Families of rows that turns and mirrors carry onto each other, the same ones carrying the whole set onto itself: the rest of each named row's family, in list order
4 families of 8 rows
garod: .02; -.21; -.03; -.38; .54; -.15; -.09; .06
Ful: .03; .09; .07; -.37; .26; .04; -.03; -.26
Fom: .02; -.04; .18; -.27; .22; -.19; .26; .13
telan: .04; .07; .06; -.43; .27; .04; -.01; -.27
kug: .03; .04; .04; -.41; .26; .07; -.05; -.25
Duvof: -.03; .14; -.13; -.25; -.08; -.29; .13; -.15
gad: -.04; -.07; -.36; -.34; .28; -.27; -.19; -.24
dakin: -.05; -.13; -.23; -.20; .19; -.48; .05; .17
zitu: .05; -.04; .21; -.27; .22; -.19; .22; .13
nepez: -.01; -.20; -.05; -.40; .53; -.17; -.09; .12
mivu: .05; .00; .20; -.28; .18; -.17; .23; .13
nugo: .02; -.06; .22; -.22; .21; -.13; .19; .13
damip: -.05; -.10; -.24; -.21; .14; -.45; .09; .18
Fili: .03; -.23; -.08; -.40; .48; -.19; -.13; .12
geme: .23; -.05; -.16; -.34; .41; -.28; .27; -.11
gok: -.23; -.09; .02; -.27; .06; -.13; -.18; .09
nove: .02; -.19; -.07; -.40; .53; -.16; -.13; .08
pimul: -.02; -.11; -.21; -.22; .21; -.51; .07; .15
tupur: .24; .03; -.18; -.35; .38; -.31; .22; -.17
vizik: -.03; -.17; -.24; -.24; .19; -.48; .06; .16
fuva: -.26; -.07; .04; -.30; .07; -.15; -.19; .04
magod: -.23; -.03; .01; -.29; .06; -.16; -.23; .02
Zege: .02; .13; -.12; -.22; -.06; -.27; .11; -.21
Zibev: -.05; -.03; -.38; -.35; .24; -.26; -.18; -.23
rez: .26; .00; -.21; -.34; .39; -.29; .22; -.13
mik: -.02; -.04; -.34; -.37; .24; -.26; -.23; -.22
Kube: -.02; .17; -.09; -.22; -.02; -.25; .16; -.21
fupuf: .25; .03; -.17; -.32; .41; -.26; .22; -.15
Gibov: .06; .02; .07; -.43; .32; .00; -.06; -.29
deruv: -.02; -.02; -.38; -.41; .24; -.31; -.15; -.23
tusa: -.01; .12; -.11; -.22; -.07; -.28; .16; -.18
pid: -.25; -.11; .01; -.31; .05; -.18; -.19; .05

Which other rows belong to the same family as nove? telan, dakin, zitu, fuva, Zibev, rez, tusa
Which other rows belong to the same family as damip? nugo, Fili, geme, magod, Kube, Gibov, deruv
Which other rows belong to the same family as pid? kug, gad, nepez, mivu, pimul, Zege, fupuf

Families of rows that turns and mirrors carry onto each other, the same ones carrying the whole set onto itself: the rest of each named row's family, in list order
4 families of 8 rows
nunef: .03; .00; -.12; -.01; -.08; -.11; .12; .11; .17; -.16; -.29; -.22; -.50; .09; -.05; .16; .19; .42; -.14; .09
Gide: -.18; .02; -.17; -.23; -.06; -.12; .20; -.08; .13; .26; -.04; .07; -.40; -.02; .40; .18; -.18; .67; .22; .02
luk: -.01; -.18; .17; -.04; .31; .06; -.10; -.06; .04; -.06; -.15; -.22; -.25; .33; .41; -.17; -.22; .39; -.21; .00
nerud: -.04; -.21; .12; .00; .30; .05; -.14; -.07; -.07; -.08; -.16; -.23; -.21; .37; .45; -.16; -.18; .40; -.13; .00
Tuzo: .08; .05; -.19; -.08; -.16; -.13; .09; .09; .17; -.21; -.28; -.14; -.47; .08; .08; .15; .17; .49; .16; .23
peze: -.06; -.12; -.22; .08; -.08; -.11; .02; .08; -.10; -.19; -.32; -.26; -.42; .20; -.01; .18; .26; .41; -.09; .03
fad: -.37; -.17; -.19; -.02; .07; -.08; .11; -.08; -.18; .30; -.10; -.09; -.35; .13; .26; .23; -.07; .55; -.16; -.27
riba: -.49; -.23; .02; -.06; -.18; -.12; -.09; .08; -.26; .01; -.18; -.19; -.19; .28; .18; .03; -.10; .27; -.25; -.05
zivaz: -.02; -.06; -.29; .02; -.16; -.13; .01; .06; -.10; -.23; -.31; -.19; -.38; .18; .12; .17; .25; .47; .21; .17
kopa: .08; .05; -.13; -.06; -.12; -.12; .12; .10; .22; -.18; -.27; -.17; -.51; .06; .01; .16; .16; .46; .00; .17
fibil: .08; -.08; .14; -.15; .22; .03; -.08; -.06; .15; -.10; -.12; -.13; -.24; .27; .53; -.19; -.26; .47; .09; .18
keba: -.32; -.10; -.11; -.07; .08; -.07; .18; -.07; .01; .32; -.08; -.08; -.43; .06; .21; .21; -.12; .55; -.25; -.25
fudu: .04; .00; -.25; -.04; -.18; -.13; .05; .07; .04; -.22; -.29; -.15; -.42; .13; .12; .16; .20; .50; .25; .23
serak: -.04; -.22; .07; -.02; .26; .04; -.16; -.09; -.12; -.10; -.17; -.21; -.18; .38; .52; -.15; -.17; .43; .00; .04
nafa: -.39; -.14; -.08; -.17; -.32; -.16; -.11; .06; -.24; -.06; -.15; -.06; -.13; .24; .40; .01; -.14; .39; .27; .20
nol: -.32; -.14; -.29; -.09; -.05; -.10; .07; -.11; -.22; .24; -.10; .00; -.29; .13; .44; .20; -.08; .64; .25; -.09
gar: -.07; -.12; -.27; .07; -.12; -.11; .00; .07; -.16; -.22; -.33; -.24; -.38; .22; .07; .19; .26; .44; .07; .08
kob: -.32; -.03; .20; -.21; -.18; -.12; .05; .13; .20; .05; -.11; -.12; -.35; .09; .10; .01; -.23; .30; -.36; .05
bolep: -.47; -.22; -.07; -.08; -.26; -.13; -.14; .06; -.34; -.03; -.18; -.15; -.13; .30; .31; .03; -.09; .33; .03; .06
felu: .08; -.08; .18; -.13; .26; .04; -.06; -.05; .21; -.08; -.11; -.15; -.29; .25; .47; -.18; -.27; .45; -.05; .13
legi: .04; -.12; .20; -.09; .29; .05; -.07; -.05; .16; -.06; -.12; -.19; -.28; .28; .42; -.18; -.25; .42; -.17; .06
Gizi: -.18; .03; -.09; -.22; -.01; -.10; .24; -.06; .23; .30; -.03; .04; -.46; -.05; .32; .18; -.19; .63; .02; -.04
Gupoz: -.03; -.06; -.16; .05; -.06; -.10; .07; .10; .03; -.17; -.31; -.25; -.47; .14; -.06; .17; .23; .41; -.18; .03
zosa: -.38; -.19; -.26; -.03; .01; -.09; .08; -.11; -.27; .26; -.11; -.07; -.30; .16; .36; .21; -.06; .60; .05; -.19
fuvef: -.23; -.02; -.08; -.15; .05; -.09; .24; -.05; .18; .32; -.05; -.02; -.47; -.02; .23; .20; -.17; .58; -.18; -.16
Dugef: -.24; -.05; -.25; -.17; -.08; -.12; .13; -.10; -.05; .24; -.06; .06; -.33; .05; .46; .19; -.13; .68; .33; .00
ziz: -.28; -.02; -.01; -.27; -.36; -.17; -.05; .08; -.01; -.05; -.12; .00; -.20; .15; .40; .00; -.21; .43; .31; .30
Meza: -.23; .05; .18; -.30; -.25; -.14; .08; .13; .30; .02; -.09; -.04; -.35; .04; .19; -.01; -.28; .36; -.13; .20
tedu: -.42; -.15; .13; -.10; -.15; -.11; -.01; .12; -.04; .04; -.15; -.18; -.29; .19; .09; .03; -.16; .26; -.41; -.05
Bonav: .00; -.18; .05; -.06; .22; .03; -.16; -.09; -.08; -.12; -.15; -.17; -.17; .36; .56; -.17; -.20; .46; .13; .11
Tadet: .05; -.12; .08; -.11; .21; .02; -.13; -.08; .04; -.11; -.13; -.13; -.20; .31; .57; -.18; -.23; .48; .17; .17
toneb: -.21; .06; .09; -.32; -.32; -.16; .04; .10; .22; -.02; -.09; .00; -.29; .06; .31; -.01; -.26; .41; .15; .30

Which other rows belong to the same family as tedu? riba, nafa, kob, bolep, ziz, Meza, toneb
Which other rows belong to the same family as Gizi? Gide, fad, keba, nol, zosa, fuvef, Dugef
Which other rows belong to the same family as Tuzo? nunef, peze, zivaz, kopa, fudu, gar, Gupoz

Families of rows that turns and mirrors carry onto each other, the same ones carrying the whole set onto itself: the rest of each named row's family, in list order
4 families of 4 rows
ninu: -.10; .39; -.11; .08; -.04; .09; .23; .43
tiba: -.13; .38; .00; -.07; .12; .09; .32; .12
diz: -.08; .00; -.39; -.23; -.32; .20; .14; .18
mera: -.13; .21; -.38; .04; .22; .10; .38; .04
fonag: -.11; .44; -.34; -.03; -.24; .14; .17; .21
kipum: -.23; .18; -.39; -.07; -.31; .16; .10; .39
pabu: -.26; -.17; -.08; -.23; -.02; .15; .21; .32
luz: .16; .29; -.08; -.11; -.01; .13; .32; .06
Dobeb: -.28; -.12; -.43; -.02; .13; .13; .29; .25
deku: -.36; .20; -.05; -.03; .04; .08; .20; .45
zizu: .07; -.15; -.15; -.25; -.11; .19; .23; .17
Lufe: -.11; -.07; -.41; -.09; .17; .14; .36; .01
Kab: -.30; .16; -.40; .12; .19; .09; .32; .28
kifen: -.18; -.05; -.17; -.07; -.13; .14; .15; .55
manu: -.04; .02; -.02; -.28; .05; .15; .32; .00
veket: .04; .26; -.34; -.19; -.26; .19; .22; .01

Which other rows belong to the same family as Lufe? mera, Dobeb, Kab
Which other rows belong to the same family as pabu? tiba, deku, manu

Families of rows that turns and mirrors carry onto each other, the same ones carrying the whole set onto itself: the rest of each named row's family, in list order
6 families of 3 rows
sori: .17; .07; .01; -.11; -.14; -.43; .18; .23; .02; .10; -.01; -.14; .03; -.11; -.24; -.03; .03; .35; .14; .20
duv: .07; -.07; .06; .38; .08; -.14; -.04; .08; .12; .20; -.07; -.15; -.08; .21; -.09; .02; -.16; -.11; -.39; -.22
mogav: .20; -.22; .13; .15; .17; -.04; .16; .26; .09; .36; .00; -.01; .08; .20; -.11; .02; -.27; -.21; -.36; -.10
gevov: -.10; -.20; -.07; -.04; -.08; -.12; .41; .19; .15; .44; .20; .02; .04; .03; -.06; .14; -.02; .01; -.05; .09
pap: .27; -.11; .17; .07; .12; -.30; .03; .15; .04; .14; -.06; -.37; -.21; .06; -.16; .06; -.26; .13; -.29; -.38
Feno: -.06; -.07; .09; .05; .43; -.29; -.12; .20; -.06; -.02; .03; .30; .06; -.09; -.03; .00; .14; .11; -.29; .05
tebik: .44; .07; .31; .08; .30; -.04; .14; .14; .02; .23; .21; -.17; .16; .02; -.11; -.25; -.12; .07; -.18; -.08
kubad: -.11; -.29; .18; -.06; .23; -.22; .16; .21; .14; .12; .18; .29; .18; -.14; -.07; .07; -.02; .00; -.44; .01
feva: .13; .08; .28; -.10; .34; -.19; .15; .07; -.03; .08; .34; .11; .23; -.21; -.01; -.19; .07; .21; -.16; .00
Visag: -.06; -.03; -.07; -.13; -.06; -.38; .21; .09; -.05; .22; .11; -.28; -.22; -.07; -.05; .20; -.04; .29; .00; -.21
kas: -.29; -.18; .02; .17; .19; -.31; -.09; .07; .07; .00; .11; .11; .01; -.15; -.06; .09; .07; .11; -.47; -.07
tifi: -.03; -.06; .23; -.12; .15; -.49; .02; .04; .07; -.11; .08; .02; -.09; -.19; -.06; .11; -.04; .24; -.32; -.34
fadam: .43; .15; .16; .05; -.02; -.35; .02; .25; -.06; .08; -.18; -.15; .05; .10; -.24; -.12; -.23; .10; -.05; -.01
lipig: .18; .04; .18; -.10; .16; -.49; -.08; .26; -.11; -.13; -.07; .10; .13; -.18; -.21; -.09; -.06; .26; -.19; .07
tizam: .35; .05; .14; .30; .15; -.12; .03; .15; .19; .21; -.13; -.03; -.05; .30; -.09; -.07; -.07; -.13; -.12; -.10
banu: .18; .06; .07; -.06; .15; -.07; .31; .14; -.06; .37; .34; -.20; .10; -.08; -.07; -.15; .05; .25; .07; .11
vazol: -.01; -.14; -.13; .08; .05; -.18; .22; .21; .21; .29; .10; -.12; -.11; -.01; -.14; .07; .24; .26; .10; .23
gud: -.22; -.13; -.17; .21; -.13; -.20; .20; .07; .20; .30; .13; -.21; -.13; .02; -.11; .14; .09; .14; -.11; .03

Which other rows belong to the same family as banu? tebik, feva
Which other rows belong to the same family as Feno? tizam, vazol
Which other rows belong to the same family as duv? kas, gud
Which other rows belong to the same family as fadam? sori, lipig

Families of rows that turns and mirrors carry onto each other, the same ones carrying the whole set onto itself: the rest of each named row's family, in list order
5 families of 3 rows
Fegog: -.01; -.01; .15; -.07; -.33; -.06; -.05; -.17; .04; .27; .03; .07; -.20; -.07
tik: -.10; -.05; -.03; .04; .09; .07; -.02; .03; -.28; -.15; -.50; .03; -.17; .20
gizu: -.02; -.16; .17; .00; -.12; .03; -.11; .12; -.20; -.01; -.35; .04; -.02; .25
pezup: .03; -.03; .13; -.10; -.08; .12; .07; -.25; -.05; .10; -.02; .00; -.34; -.19
Rir: .09; -.10; .02; -.17; -.13; -.06; -.11; -.23; .29; -.01; -.12; .00; -.21; -.14
lidi: -.29; .19; .11; -.10; -.17; .04; .01; -.24; -.15; -.11; .13; -.05; -.23; -.09
Kipid: .03; -.16; -.04; -.08; .03; -.05; -.17; .00; .10; -.22; -.48; .01; -.07; .16
moned: -.13; .11; -.32; -.01; -.18; -.28; -.16; -.21; .26; -.02; -.39; .11; -.17; .07
Gura: -.07; -.03; -.17; -.22; -.19; -.26; -.01; -.14; -.10; .14; .01; -.15; -.17; -.30
bafop: -.03; -.21; -.06; -.20; .01; -.13; -.06; .12; -.30; -.10; -.27; -.19; -.02; -.07
fison: -.26; .27; -.33; .10; -.19; -.20; .01; -.27; -.04; .12; -.30; .14; -.33; .03
Puguk: -.47; .33; -.16; .04; -.19; -.14; -.04; -.19; -.20; -.16; -.13; .04; -.19; .11
Terud: -.32; .10; .11; -.04; -.03; .08; -.04; -.04; -.32; -.30; -.16; -.05; -.11; .15
lir: -.24; .06; -.42; -.08; -.14; -.40; -.08; .00; -.21; .02; -.35; -.07; -.08; -.01
Zela: -.24; .17; -.20; .12; -.34; -.27; -.11; -.07; -.05; .18; -.34; .18; -.12; .24

Which other rows belong to the same family as Zela? Fegog, gizu
Which other rows belong to the same family as Gura? bafop, lir
Which other rows belong to the same family as fison? tik, pezup
Which other rows belong to the same family as lidi? Puguk, Terud

